The same turns and mirrors carry the whole set onto itself and the rows of a family onto each other. Which other rows belong to the same family as each row named below? List them in the order they appear above.
These 32 rows form 4 families of 8 rows each.
zif: 14.3; 10.1; -34.4; -8.9; -7.5; 49.2; 39.1; 3.6; 25.2; -8.7; 4.9; -13.3; 20.5; 16.2; -10.5; 12.0; 11.6; 3.8; -58.0
vekob: -13.3; -8.5; -14.6; 22.7; 10.3; 19.7; 36.4; 21.2; 18.2; -4.6; 1.4; 3.4; 1.9; 8.9; -15.1; -3.7; 25.2; 32.0; -38.0
tubuv: -24.0; -23.6; -10.6; 19.7; -15.0; 15.2; -1.2; -19.5; -1.9; 15.1; 31.5; -2.9; 16.2; -20.4; 3.8; -35.3; -0.6; -10.8; -37.6
Deze: -5.0; -13.3; 7.0; -6.6; -15.2; 32.7; 20.3; -19.3; -5.6; -6.8; 1.3; 6.1; -5.3; -19.4; -9.9; -40.8; -2.0; -8.4; -35.9
guk: 5.3; 5.6; -11.3; -12.9; -27.1; 21.9; 14.6; 7.0; -9.4; -24.3; 41.6; -11.4; 29.2; -18.5; -10.2; -27.8; -7.2; 9.3; -29.1
zom: -19.6; 7.4; -46.1; 25.1; 11.0; 3.7; 15.7; 7.9; 34.6; 4.0; 17.1; 3.1; 23.3; 14.9; -13.0; -20.3; 17.4; 12.6; -56.3
Naka: 11.1; 8.5; 3.8; 27.1; 3.1; 8.2; 16.6; 25.6; 6.8; -27.3; 25.5; 43.4; 6.1; 4.4; -28.7; -2.1; 25.0; 1.7; -38.7
Lezod: -24.8; -8.7; -7.2; 8.9; -43.0; 19.5; -6.3; -8.2; 15.9; -17.6; 52.2; -6.1; 38.3; -16.1; -8.5; -11.8; -3.8; -12.0; -41.8
ral: 15.5; 8.7; 7.5; 57.7; 8.1; 7.2; 6.2; -0.6; 12.1; -13.4; 33.6; 25.4; 19.9; 19.7; -9.3; 2.1; 31.9; -12.2; -42.3
buvu: -14.8; -5.8; -16.0; 40.2; 6.3; 17.6; 26.9; 9.0; 22.9; 4.0; 16.7; 5.2; 8.3; 13.9; -6.7; -33.1; 37.0; 5.2; -63.1
Mudub: 6.1; 2.9; 14.4; 34.3; 6.1; 5.2; -7.4; -27.7; 15.9; 3.6; -1.3; 19.9; 1.5; 14.5; 7.8; 0.0; -0.8; -34.2; -35.5
rimu: 18.7; 20.3; 4.9; 16.6; -22.0; 19.3; -2.4; -8.9; 18.1; -30.5; 55.7; -0.5; 44.5; 11.7; -8.3; 12.4; 12.0; -26.5; -44.0
duniz: 0.5; -1.9; -15.1; 13.4; 9.0; 25.8; 8.6; -40.7; 30.1; -7.1; 7.0; 0.0; 42.7; 19.9; 11.9; 20.3; 4.8; -27.3; -20.3
Tevop: 0.5; 7.6; -21.4; 12.7; 2.1; 29.8; 41.1; 15.6; 19.6; -21.3; 6.2; 12.5; 8.1; 9.3; -30.2; -23.9; 29.2; 21.1; -53.2
Nudud: 3.1; -16.8; 11.4; 3.2; 10.7; 24.8; 15.2; -12.5; 1.4; 1.1; -13.5; 30.8; -5.1; 1.0; 6.4; -0.7; 7.1; -25.7; -23.0
doz: 25.7; 13.8; 5.6; 9.5; -24.2; 18.5; 1.2; 16.7; -1.7; -24.1; 47.6; 22.5; 17.4; -7.7; -20.5; 21.2; -3.2; -16.1; -41.0
mema: 14.3; 5.6; -2.6; -12.5; -39.4; 37.5; 11.3; -7.1; -4.9; -16.0; 36.3; -9.1; 13.5; -21.3; -17.5; -12.3; -15.5; -9.9; -47.9
vem: 22.6; 9.9; -5.8; 16.3; -24.2; 24.3; 19.7; 17.4; 3.9; -36.6; 51.3; 5.8; 39.2; -3.5; -9.2; 17.8; -2.8; 1.5; -24.6
danan: 2.2; 7.5; 0.0; 7.3; -17.7; 31.3; 0.6; -22.9; 36.8; -10.1; 7.8; -8.3; 28.1; 26.0; 10.0; 32.3; 1.9; -34.1; -47.1
Bori: 12.5; 0.2; 2.2; 43.1; 8.6; 12.9; 30.1; 22.4; 13.1; -22.1; 30.9; 23.5; 14.3; 5.9; -16.1; 22.1; 17.2; 12.3; -23.3
bini: -12.8; -3.3; -29.6; -9.1; -15.7; 37.6; 30.2; 9.6; 25.7; -6.4; -11.9; -18.3; 17.1; 13.3; 1.5; 6.3; 1.3; 18.2; -42.8
Bage: -20.8; -1.9; -24.5; -0.6; -20.3; 39.2; 24.2; -1.6; 41.5; -3.0; 14.6; -24.1; 27.2; 17.5; 2.2; -7.1; 20.6; -8.1; -68.5
Puli: -2.7; 14.8; -15.8; 58.5; 4.7; -5.5; 0.7; -1.4; 26.1; -11.0; 27.8; 20.3; 17.0; 12.3; -28.2; -0.1; 11.4; 11.0; -44.1
finos: 8.9; -3.0; 11.0; 8.1; 11.7; 6.4; 12.1; -15.2; 7.5; -4.3; -1.1; 18.7; -2.3; -5.9; 5.3; 7.9; -23.6; -20.9; -8.4
Rop: 7.1; 1.8; -12.5; -6.3; -13.6; 30.7; 18.2; -6.9; 25.2; -11.4; -8.9; -2.4; 18.9; 11.2; 13.5; 31.9; -25.2; -16.6; -23.0
Fimop: -18.0; 3.5; -44.1; -5.0; 1.9; 23.9; 18.3; -10.0; 44.5; -7.9; 12.9; -9.7; 46.9; 21.5; 4.9; 1.5; 11.8; -10.3; -44.3
zur: -2.6; -4.2; 4.8; -3.8; 4.4; 3.9; 12.1; -7.4; -10.0; -4.2; 16.1; 4.9; -1.1; -22.3; -8.4; -38.0; -9.9; 3.0; -17.5
panal: -2.1; -17.5; -2.5; 36.1; 12.8; 14.6; 0.9; -42.8; 3.4; 14.4; 10.0; 7.5; 16.6; -0.1; 10.7; -8.5; 1.1; -20.0; -20.2
balab: 20.0; -0.9; -12.4; -5.5; 3.8; 38.1; 19.5; -3.5; 16.1; 0.8; -2.7; 10.8; 14.9; 17.1; 9.5; 39.9; 3.9; -26.3; -37.4
zem: -4.5; 11.0; 1.3; 39.3; -28.7; 8.3; -9.0; -10.1; 26.0; -32.1; 47.3; 11.9; 37.4; 2.7; -25.1; 16.4; -0.2; -7.1; -35.9
gupa: -12.8; -1.3; -1.4; 16.0; -0.9; 3.8; 4.0; -16.0; 8.3; 7.9; 15.3; 6.5; -0.8; -7.1; -0.6; -55.5; 2.3; -18.6; -50.0
gakup: -7.1; 10.2; -11.4; -11.1; -28.4; 20.8; 6.1; -8.9; 16.8; -16.1; 48.6; -18.2; 32.1; -8.1; -6.5; -37.5; 1.9; -19.7; -57.5

Same family as Tevop: zif, Deze, Naka, Nudud, doz, mema, balab
Same family as gakup: ral, buvu, Mudub, rimu, danan, Bage, gupa

The same turns and mirrors carry the whole set onto itself and the rows of a family onto each other. Which other rows belong to the same family as each row named below? List them in the order they appear above.
These 32 rows form 4 families of 8 rows each.
pono: -11.2; -20.4; 0.7; -16.2; -32.9; -14.2; 25.3; 0.2; 24.1; 46.2; 6.7; -12.4; -25.0
lovi: -26.7; -30.8; -24.1; 4.6; -15.8; 5.5; -15.8; 6.9; 10.0; 37.6; -26.6; -6.3; -1.2
Vod: -10.5; 38.6; -14.0; 23.4; -6.0; 8.0; 3.7; 0.1; 32.6; 10.9; -13.1; -21.3; -0.7
timiv: -26.2; 35.5; -10.5; -23.0; -8.8; 26.7; 26.9; 9.5; 20.2; 34.8; 5.2; 3.9; -8.9
nes: 17.1; 1.7; 4.3; 11.9; -11.3; 4.9; 43.4; 33.5; 17.0; 22.0; -1.8; 19.3; -19.7
bufe: -33.7; 28.1; -3.0; -10.0; -13.9; 22.5; 35.3; 19.6; 29.9; 41.0; 14.3; -3.6; 0.2
dob: -12.5; 5.6; 6.6; 5.0; -31.8; -40.1; 0.5; 10.9; -4.2; 16.7; -1.6; -21.9; 1.8
Nedo: -19.5; -22.3; 22.6; -8.4; 0.0; 20.0; -2.1; 39.3; 9.0; 33.2; -8.1; 6.1; -9.0
sovi: -41.4; 42.8; -10.4; -6.6; -12.5; 20.4; 25.6; 22.8; 19.5; 27.3; -1.5; 9.0; -12.9
Toma: -20.1; -21.0; 31.3; 2.6; -5.1; 12.9; 8.4; 42.4; 13.7; 22.3; -12.5; -10.2; -18.0
nemiz: -37.5; 14.8; -39.9; 24.4; -22.8; -4.6; 2.7; 22.3; -1.2; 8.2; -13.9; 10.4; -1.9
miti: -25.2; -22.9; -13.8; 24.7; -11.2; 7.7; -20.8; 5.5; 18.2; 25.7; -25.1; -15.4; -1.4
Gedif: -13.7; 16.5; -31.0; 19.9; -18.7; -23.3; 29.9; 16.4; 0.2; 19.5; -22.2; 25.6; -5.1
musuk: 20.3; 0.0; -13.6; 4.1; -19.6; 19.4; 31.1; 41.6; 6.8; 25.4; -9.2; 12.5; -22.8
nofa: -31.6; 2.4; 9.9; 7.9; -23.5; -48.6; 10.4; 10.0; 6.6; 22.0; -7.9; -6.4; -4.4
foma: -16.3; -5.2; 23.6; 8.1; -21.9; -24.4; -11.3; 18.4; 3.1; 21.9; 9.9; -14.1; 10.6
kesug: -34.1; -30.8; 21.9; 4.4; -2.3; 7.5; 23.9; 30.8; 15.7; 20.5; -10.7; 6.7; -21.4
Zakod: -24.6; -2.0; 0.6; 12.4; -33.1; -32.4; -15.7; 17.9; 1.4; 19.4; 9.5; -13.7; 2.4
Gofa: -32.1; 13.2; -19.1; -11.3; -8.2; 11.5; 44.7; 14.6; 38.2; 42.6; 5.7; 7.8; -7.8
nodog: 27.3; 20.1; -15.9; 0.4; -16.3; 18.0; 24.9; 22.9; 13.6; 10.5; -8.1; -1.1; -24.8
bisem: -20.4; -27.7; -13.2; 17.0; -1.1; -6.7; 8.5; -6.6; 19.2; 15.4; -36.7; -13.2; -6.1
getig: -26.8; -2.9; 28.0; -21.2; 2.3; 15.3; 9.8; 42.6; 12.3; 25.7; -1.5; 1.1; -9.2
posa: -22.7; -17.8; -10.5; -21.3; -42.1; 2.3; 16.5; 0.3; 5.9; 46.1; 6.9; -14.6; -19.6
pevav: -17.8; 29.8; -35.2; 18.7; -24.7; -11.0; 6.1; 26.4; -3.3; 3.4; -15.1; 10.6; -14.4
tata: -8.7; 23.8; -9.6; 17.2; 9.9; -8.7; 28.1; 3.0; 40.9; 15.8; -14.4; -12.3; 12.7
muza: 4.5; 27.5; -7.3; 30.0; -14.5; -7.5; -3.0; 7.4; 33.3; 16.5; -9.3; -25.0; 3.5
rofo: 2.6; -12.8; -6.9; -26.8; -30.9; 16.5; 14.2; -1.3; 1.4; 47.0; -1.3; 0.8; -20.5
bevi: 4.1; 28.3; -16.1; 20.0; -2.7; 8.5; 16.8; -1.6; 32.4; 24.3; -18.8; -21.0; 13.0
gonov: -22.8; 26.7; -28.9; 14.4; -19.1; -15.7; 19.8; 35.9; -8.4; 13.2; -15.3; 18.0; 3.1
Reled: 19.2; 19.1; -3.7; -8.2; -8.5; 19.5; 22.7; 36.5; 4.3; 17.2; -10.3; 14.5; -25.0
bosig: -8.7; -15.6; -1.3; -27.9; -30.9; 4.5; 4.9; 3.4; 5.3; 49.2; 15.8; -5.7; -8.5
Fug: -35.9; -17.0; -14.4; 16.4; -3.8; 6.4; -5.2; 5.3; 10.9; 23.1; -43.2; -14.7; 0.0

Same family as bevi: bufe, dob, Toma, musuk, posa, gonov, Fug
Same family as timiv: Vod, Nedo, miti, Zakod, pevav, Reled, bosig
Same family as nofa: pono, nes, Gedif, kesug, Gofa, bisem, tata

The same turns and mirrors carry the whole set onto itself and the rows of a family onto each other. Which other rows belong to the same family as each row named below? List them in the order they appear above.
These 16 rows form 4 families of 4 rows each.
U: -15.9; -35.6; 1.5; 41.0; 31.3; 28.1; -6.7; 3.4
X: 13.6; -17.7; -11.9; 27.7; -6.7; 33.7; -51.5; 30.3
B: 12.1; -13.1; -6.3; 31.1; -14.5; 37.5; -46.4; 30.0
H: -23.6; -10.6; 3.7; -4.6; -9.3; 26.2; -44.7; 35.9
L: -13.1; -54.7; -10.5; 0.8; -5.4; 23.2; 5.2; 14.9
E: -12.1; -50.5; -9.1; 0.1; 13.0; 26.9; 10.2; 16.2
R: -7.6; -20.7; -3.2; 38.2; 25.0; 17.9; 4.2; 0.9
V: -9.2; -24.3; -11.3; 35.1; 30.7; 12.4; -4.5; 3.7
S: -26.3; -12.6; 14.6; -10.2; 2.4; 33.7; -38.7; 30.0
A: -6.5; -18.8; 3.8; 41.4; 21.7; 3.5; -6.6; 5.8
T: 14.8; -17.4; -4.0; 20.1; -17.3; 22.4; -50.6; 16.5
D: -21.8; -54.6; 2.8; 13.8; 12.3; 39.6; 3.9; 12.2
Y: -11.3; -11.9; 12.1; -6.6; -18.0; 18.1; -43.0; 20.3
W: -23.9; -6.8; 7.9; -2.6; -16.2; 32.6; -36.5; 33.1
P: 13.9; -19.9; -11.1; 33.2; -6.1; 47.6; -44.4; 17.4
M: -11.8; -45.8; -2.7; 4.2; 4.2; 30.7; 16.4; 17.0

Same family as S: L, A, P
Same family as V: X, W, M
Same family as Y: U, T, D

